Turns in one plane each, and the order they were made in; the first pair answered
nifu:
[-20  -9   7 -19  -4 -16   3   2  -8   2 -12 -12  -2   4 -10   8  19 -18
  -2  -3  -1  28  -2  15  14  -3   3  -1  12   2  14  -9 -19  -2 -14   7
 -14 -12  -4   6  13  -4  12 -12 -18 -15   8]  ->  [  2 -18   2  10   7  16   0  -7 -13   2   7  16  -5   4  12   5   4   1
  -9   2  -4 -11 -21   3 -17   0  15  -2  -4   4  -8  -2  25   8  21  12
  -3  33  -1   5  -7  17 -23 -20   1  15   2]
[ 11   8   8 -11   6   0 -15  21 -12  -3   3 -19  12  -9   1 -14 -26  16
  21   8  -4  -9   4  26 -25   6  11   5   3 -14 -11  14  -6 -13   3   1
  18 -10  15  -7   4  -6  18 -21 -39 -23   2]  ->  [ -4  10   9   3   8  -9   8  -2 -22  -3   8 -18  22   2  -3   3  12  14
  11   1 -13  34 -16  12 -15  -5  13  17  29   6  17   3   4  -5   0  20
   6   2  -9  28   5  16  10 -30 -18 -26   9]
[ 21 -25 -15 -22  28  25 -28  20  -1 -14 -16   0  -7  27   8  20  -3   4
   4  46  -6  11   5  28 -46   9  23  -5 -18   7 -40   4  10  12  40  28
   8  11   6 -16  10   4 -18  -1  14   6  -7]  ->  [ -1 -17  -9 -42  22   1 -21  22  -1 -19 -38 -22  -7  28 -13  21  18 -14
   9  40  -5  54  19  31 -18   3  15  -3   0   7 -20  -6 -23   6  12  29
  -4 -20  -1 -10  27 -11   7   7  -2 -17  -2]
[ -9   3  15  16   5   0   5   0  -9  33   1   2  -6  -7  14  11  -6   9
   5  -4  -2  30 -25   4  15  -1  19  -1  11   9  10   5  49  -8  -6  -3
  -9  10 -13   5   6   8  16 -29  28  -9  -3]  ->  [  0   4  18  -1   2   6 -11  21  -3  34   0   3 -10 -14  17  -5 -38   5
  13   0   5  -3 -11  14   8   9  16 -15 -12  -6  -9  12  39 -16  -7 -21
  -1  -5   4 -21   9  -9  26 -24   9 -12  -9]
lovu:
[  5  12  26 -22  10  -2 -22  23  24   0  -9  15 -18  -3 -17 -28 -29 -21
  16  30 -13 -19  -6  19   1  -4  -6 -23 -21 -16 -23   2 -27   8  -7  14
  13 -35   9 -19  -3  -3  14   3 -25   8  -2]  ->  [ 12  13  37 -13  22   6 -26  22  23  -8  -7  20   0   8   7 -21 -17 -13
   8  39 -12 -12 -20  10 -14   4  -4 -29 -33   1 -19   9 -20  23  -1  20
   6   3  -2   0  -1  17   7 -22 -13  14  10]
[ -3 -17 -28  11   6   6 -16  -6  11  16  32  16   2  12  15  17   5  16
  21  17   2  -2 -14  -6   4  10  -3  -9  12   7  -5   6  33 -10   2  13
   6  27 -16  22  -8  -7 -18  15  10  -5   7]  ->  [ -7 -18 -30  10   3  -2  -7 -14  13  20  29  12  -6  12   6  17   6  10
  20  14   1   9 -13  -6  16   2  -6  -4  23   6   3   3  31 -17  -4  15
   2  10 -20  25  -8 -12 -17  18  11 -13   4]
[-20   9  -9  21 -11   6  -8 -33  12  22  15 -40 -35  -1  -3  13  46  -5
  -6  -9  17  45  -6 -22  16  -9 -13  32  13  -4 -19 -32  18   5  -4   3
  15 -31 -16  10 -18 -15  12 -11  -4 -22  19]  ->  [ -8  10 -16  12 -16  11 -18 -21  18  23  14 -40 -50 -10  -4  -1  12  -4
   3 -10  22  12  11 -14  13  -6 -14  20  -1 -26 -37 -28  15  -6  -1 -11
  22 -47   5 -20 -24 -34  17   4 -18 -24   7]
[ 33  -7 -19  17  -1  18  -6  -2  17  -6  15  37 -15  -4 -19 -15   9  15
   7 -12 -16 -31 -19  -9   2 -11  -1  -2 -28 -20   0   7  15  -6  19  13
  17  13  19  -9 -12   4 -15  -8  -6  10  -1]  ->  [ 27  -7 -12  24   0  17  -3 -10  16  -8  15  37  -9   3 -16  -6  29  14
   2  -9 -18 -14 -27 -14  -2  -9   5   2 -23  -7  11   7  17   4  18  20
  11  26   8  12 -12  14 -18 -18   2  10   6]
raf:
[-13  32 -23  11  -4 -15   9  27 -28   0   2 -17  -2  11   4  -4 -15  10
 -13  -3  11   9 -11 -16  11  10 -12 -30 -12   8   1  21   5  -1  -8   5
  27  34  -7  19 -14 -25 -17   9 -34  19   0]  ->  [-15  33 -28   8 -13 -16  12  26 -25   3   2 -20  -9   9  -1  -6 -18   9
 -11  -8  10  15  -6 -15  20   5 -16 -25  -6   6   4  17  -1  -5 -13   0
  28  20  -6  16 -12 -32 -13  18 -35  15  -3]
[-12   2   1   6   1  30  41  -8   9 -17  14  15 -15  20 -10  -4 -11  24
  34 -15  -2 -15 -49 -21  -8   7  27   9 -22 -10  -2 -18  37  34  -9  16
  -1  20 -48   3  16  34 -35   6  34  19   0]  ->  [-14  11  21 -38   1  14   9  32  13 -29 -11  -7  -3  17  -5 -18 -39   6
  46   1   8 -27 -22   9 -11  28  22 -19 -56 -24 -17  -2 -19  34 -33  -5
  -7   5 -33 -20  37   6   4  -4 -10  -2   5]
[-10  -2 -18  26  -5  -5  20 -36   4  10  15   0 -14   5  -4   9  25  10
  -6 -15  -2  26 -23 -14  14 -20   1  26  28   9  14 -12  24   8   4  26
  -6   4 -19  16 -23   8 -29  10  19   3   5]  ->  [  7   4  15 -10  11   1 -30  16   7  -8   0  -5  27  11  34   2  -4   6
  -6  12   6  -6 -11   7 -22  23   3 -11 -37   9 -15  13 -12  36  -4   1
 -12  38  -3  10  -1   6   0 -28 -12   0  17]
zizal:
[-32  13   5 -24 -10 -12  -3   7 -13   9 -24  -9  29  -6  -7   2 -16 -12
   3  26  -6   4   2   2  40  15  -4   5   4  -5 -10  32 -10  15 -26 -18
 -11 -21  11  -8  15 -22   4 -22 -19  -3   7]  ->  [-26  12  13  -9   4  -1  -4  -2 -17   8 -18  -7  41   3  11  12  -3  -4
  -8  32  -8   9 -17  -6  22  19   2   2  -2   7  -8  35   1  31 -16 -12
 -12  12   3  14  15  -4  -8 -42  -4   7  16]
[ 23  21 -17   3  -1  12  -8  -6  -4 -20  -7 -22 -24 -25 -11  -2 -25  -1
  25 -11  -7 -13 -13  -8  32 -15  18  -9   3  -9 -17 -36  -2 -18 -13   0
   7 -71   9 -17   6 -20   8  38 -12 -12  -9]  ->  [ 12  25   8 -11   5  -8 -16   5  -9 -31 -20 -35   7 -10   0  10   6 -10
  23   0  -8  25 -14  -3  27   0  17 -16  -6   9   0 -31 -36   1 -33   4
  -9 -54  -6  11  24 -13  28  10 -26 -29  11]
[ -3 -46 -15  -2   1 -16  -4  20   8   9   0   4   8  -2  -8   5 -25  -8
 -16 -14   2 -10  -8 -23  -4  -4   9  -2  22  12  -9  11 -12 -21 -59  22
   0 -28   5 -12  -3  -8   3 -16  -5   2  -4]  ->  [ -4 -45  -8   2   7 -18  -7  19   8   6   0   3  22   1  -4  10 -14  -9
 -24 -11   3  -2 -11 -25  -7   0  11  -4  18  23  -5  10 -20 -14 -59  26
  -4 -13  -2  -2   0   0   6 -30  -3   1   0]
Nota:
[ -7  -6  -1  19   8   7 -10  -5  -8  -4  36   4  27  18   0  10  -8  11
 -19   2   3   8  -6  -8   5  12  13   6  -3  11  13  -8  -2  -7  -1   0
  14   4  -7  18  13  10  -3 -10   3   9   0]  ->  [ -6  -9 -12  23   6  11  -7  -8  -6   1  39   7  14  15  -3   7 -18  12
 -15  -3  -1  -5  -3  -8   5   9  10   9   3   3   7 -11   8 -14   6  -1
  22  -1   0   6   5   6  -7  -2   5  13  -5]
[  9   6  16  -7   8   2 -22  27   6  -9   1   2   3  -4  13  -5 -20   4
   4  22   0 -32   8  16 -12  10   1  -6 -16  -6 -22   5  -7   8   4 -10
   4  -1  16  -7  11   4   0 -10 -16  -1   1]  ->  [ -2   8   1  -7  -5  -8   0  13   7  -2  -1  -4 -19 -11 -11  -6 -15   0
  12   6  -3 -20  15  15  18  -8  -5  10  16 -18 -14 -12  -5 -18   0  -7
   6 -41  16 -12   6 -11  -2  18  -9  -6 -10]
[ 29   5  12  -5 -15 -10  24 -35  -6   5  26  -7  -8  15  15   6  -6  -1
   4  24  12 -11  -8 -25  -2  15  23  23  -8  23  26 -11  25   2   9   0
  -2   7 -15 -22 -19  -3 -27 -26  28 -15  14]  ->  [ 22   5   8  -5 -20 -17  30 -34  -5   3  23 -10 -11  17   8   6   0  -6
   5  17  13  -3  -4 -25   4  12  22  28   0  28  32 -12  20  -1   3   0
  -3   0 -19 -25 -19  -6 -26 -20  26 -20  16]
[ 21   0  21  -1   6   4 -40  10   7 -34 -15  12  36  23  20  21 -44  -9
   2  -4  -5 -11   6 -14  12  26  21   2 -50 -11 -22  12 -29  23  -2 -31
 -26   7   9  18  13   3  23 -24  -9   4  27]  ->  [ 27  -5 -11  10 -12   9 -18  -7   9 -15  -1  20  -9   4  -9   6 -68  -3
  13 -23  -6 -39  16 -19  32  -3  17  19 -21 -37 -32  -2   1 -12  13 -32
  -7 -40  22 -17  -5 -17   4  26   1  16   2]
Then:
(two turns a pair)
[  4   0 -15   8 -18 -27  20 -10   5   7 -14 -15 -17   2  -8  -3  12 -25
  -4   1   0   8 -12  -1  23 -22 -16  16   4  -3  19  -4   1  -1   2  13
  -3 -24 -21  21  -3   3  18   1 -14 -17 -14]  ->  [ 23  -3  -4  17  -1 -10   2   5   4  -1  -6  -1   4   7  23  -3  -1 -15
 -12  14   5 -18 -20  -4 -11  -2  -5   2 -28   1   2   8  14  19  18  10
  -2  25 -19  27  -6  22  11 -24  -8   1  -6] | zizal, Nota
[-25 -16 -21  14  -9  21  22 -35 -15  13  10   8 -22  -8 -34  -6  39  -6
 -22 -15  17  46 -18  -3  35 -28 -20  11  45  12  36  -4   4  -8   5  11
   2 -17 -22   5 -21  -4  -6  12  20  -8 -18]  ->  [-23 -14 -21 -15 -17  10   7 -11  -9  14  -4  -5 -30 -17 -40 -16  19 -14
 -12 -16  24  30   5  14  42 -22 -24   0  33  -4  25   0 -26 -18  -8  -4
   6 -47  -3 -21 -11 -31  15  25  -5 -23 -26] | nifu, nifu
[-22   4  19  17 -14 -16  17 -14 -18  -6 -13  -1  20  16 -19  11  16   8
  -8 -20  -6  22  -9  -2   3  -7 -11  17  15  14  45   0 -26 -19 -13  28
 -26  12  -9   2   6   2  -2  -7  16 -29  17]  ->  [ -8   7  25 -11 -15 -13 -12  16 -10 -14 -23  -5  28  10  -6  -3 -20   5
   1  -7   2 -11  13  15 -12  11 -13  -3 -21  -2  17  15 -49 -16 -16   6
 -19  12  11 -26  11 -15  16 -12  -8 -32  16] | Nota, nifu
[-16   6  17  -1   2 -21  11  -9   7   8 -22  -9  12  15   2  17  28  -6
  -5   2 -16  33  -9   5  10   0  -9   2   1  21  10  -3 -25  -1 -22  10
 -24   2 -14  25   4   5  12 -27  -1 -12   0]  ->  [  3   0 -11  28  -1  10  22 -26  12  19   6  16 -20   6  -3   2  -8  16
  -4  -3 -20 -15 -14  -6   3 -15  -3  12   5   6 -12  -3  26 -17  19  12
   1   2  -2  -4 -24   8 -28  -3  15  19 -17] | zizal, zizal
[-23  14  16 -18  -7 -34   5   4   8   1 -18 -18  12   1 -17   5  18 -14
   8  -2   3  23  -3   6   9 -11 -12  -1  10   6  23  -8 -30   8 -28   3
 -13 -20 -10   5  17  -1  21  -3  -3 -13  16]  ->  [ -2   8 -10  -4 -11  -6  12   1  12  13   2   4 -24 -15 -21 -13 -30   5
  15  -7   4 -38   0   6   2 -22  -9   3   5 -17  -4  -6  11 -13   4  -5
  11 -32  10 -34  -8  -8  -4  24   4  12  -7] | Nota, Nota
[  0 -13  23  21 -17   5  18 -13  13  14   4  16 -11  10 -29 -23  10 -10
   3 -26  -8  15 -22 -36   6 -14  13  10   4  10   6 -12  18 -10   3  11
  -2  -5   1 -18  -7  23 -14  -1   3   5 -16]  ->  [  0 -14  18   9 -22   1  10  -4  17  16   4   9 -18   3 -35 -31  -6 -13
   9 -26  -3   5 -12 -29  10 -17   9   5   0  -2   0 -11   5 -19   1   5
   0 -22   9 -34  -6   8  -6   9 -11   0 -23] | lovu, nifu
[ -5  -8  33 -10  10   2 -12 -17 -17 -24 -16   0  24  24   0  27  39 -24
   3   0   8  42 -13 -10 -40   1 -10   1   7  40  42  -1 -20   9   5  17
 -14  12 -16  42  21  31  -3 -40  21 -22   0]  ->  [ -6  -4  35 -39   2 -12 -21   3 -13 -28 -28 -17  19  15 -12  18  19 -37
  13   1  11  34  14   9 -28   6 -19 -10   1  24  34   1 -52  -1 -16  -2
 -15 -20   2  17  37   7  22 -32  -7 -39  -6] | nifu, nifu
[ 54  18   6 -16   7 -17   9   3   2  10  -8  12 -11  -8   8 -28 -39   4
 -12  -1   4  15 -36  27  35  51 -21  -9 -22 -18 -30 -20 -12  27 -25 -10
   0  -4 -22 -50  17 -36 -12  -3   0   0 -18]  ->  [ 40  17  -3   1   0 -23  36 -22  -2  14  -5  12 -18  -6  -5 -16 -11   3
 -12 -13  -1  45 -45  16  51  32 -21  10  10  -8 -10 -36   1  20 -29   6
   0 -14 -38 -35  15 -28 -21   4  14  -1 -21] | zizal, raf
[ -9   5  -2 -25  15   2 -24 -15  -4 -11  43   6  14 -25 -13  25 -17 -13
 -17  -8 -16  31  -7   7   2  14   9  -1 -22 -13  -4  13 -36  17 -25  -1
 -13   9   6  10   0  -6  23  -4 -20   3   8]  ->  [-12   2 -18 -20   5   1  -7 -25  -1  -3  47   8  -7 -33 -27  20 -23 -13
 -11 -20 -17  26  -1   5  12  -1   7  11  -6 -21  -4   4 -31   1 -22  -3
  -5 -18   9  -3  -7 -16  15  17 -15   0  -2] | Nota, Nota
[-41  19  17 -16   3 -53  -7  14  -4   5   0 -41  -1 -11   7 -27  -3 -23
  18  -5 -11  17  24   8  17  11  13   5 -16   6  -2   0 -26  -6  17   4
  -1 -12  -1  -2   6 -20   9   3  -1   6   7]  ->  [-37  15   2   8   0 -41  11  -8  -4  13  15 -27 -22 -18  -3 -28  -5 -12
  16 -16 -15   6  14  -4  20  -8  16  19   5   2  -1 -11   9 -15  36  10
   8 -16  -2  -7 -13 -16 -15  21  22  18  -4] | raf, lovu
[-21   5 -20   5 -25  17  -1   3  -3  37   3  43 -11  13  -1  -7 -52  25
  -4  -4 -20 -24 -16   6 -18  -9   8  16  15  -4  -8  18  35   7  10 -26
  -5   4  31 -16  -8  22  -7  -7   7  28  -9]  ->  [-18   8  -8 -12 -18  11 -18  21  -1  27  -6  38   5  15   9 -11 -57  17
  -2   6 -13 -30  -6  15 -25   5   8   1  -4  -7 -15  27  15  16   1 -36
 -10  12  33 -20   0  17  11 -24  -7  21  -4] | zizal, lovu
[  2   1  -4   9   0   8   0 -19  -5   7   2  23 -11   9  -1  -2   2   4
   6   5  -8 -10  -1  -2   3  -8   8   5   1   2  -2   3  16  -5   8  10
  11  14  -4  -1  -7   5 -21  -5   2  10  -2]  ->  [ -3   3   5   2   4   2  -7 -14  -8   3  -5  13   1  14   5   4  13   2
  -1   7  -4   8  -4   0   2   0   6  -1  -2  10   2   3   5   6  -2  11
   2  24 -11  12   2   9 -12 -20  -3   4   7] | Nota, Nota
[-13  10   4   7 -24  -3  13 -13  -4   7   4   8   5 -18  -1  23   5  10
  14 -18   9  26  -1   4  22 -28 -10   9   9 -17   7   7  -1  -8  -3   9
   5  -7  11   8 -25   8  -5   8   9  11 -16]  ->  [-11  12  15 -11 -19 -13  -4   6  -1   0  -4  -1  19 -20   7  21  -8   1
  19 -14  15  18  12  16  21 -15 -11  -5 -10 -22  -2  13 -27  -1 -16  -3
   2 -10  22  -1 -13  -3  14  -1 -11   4 -10] | raf, raf
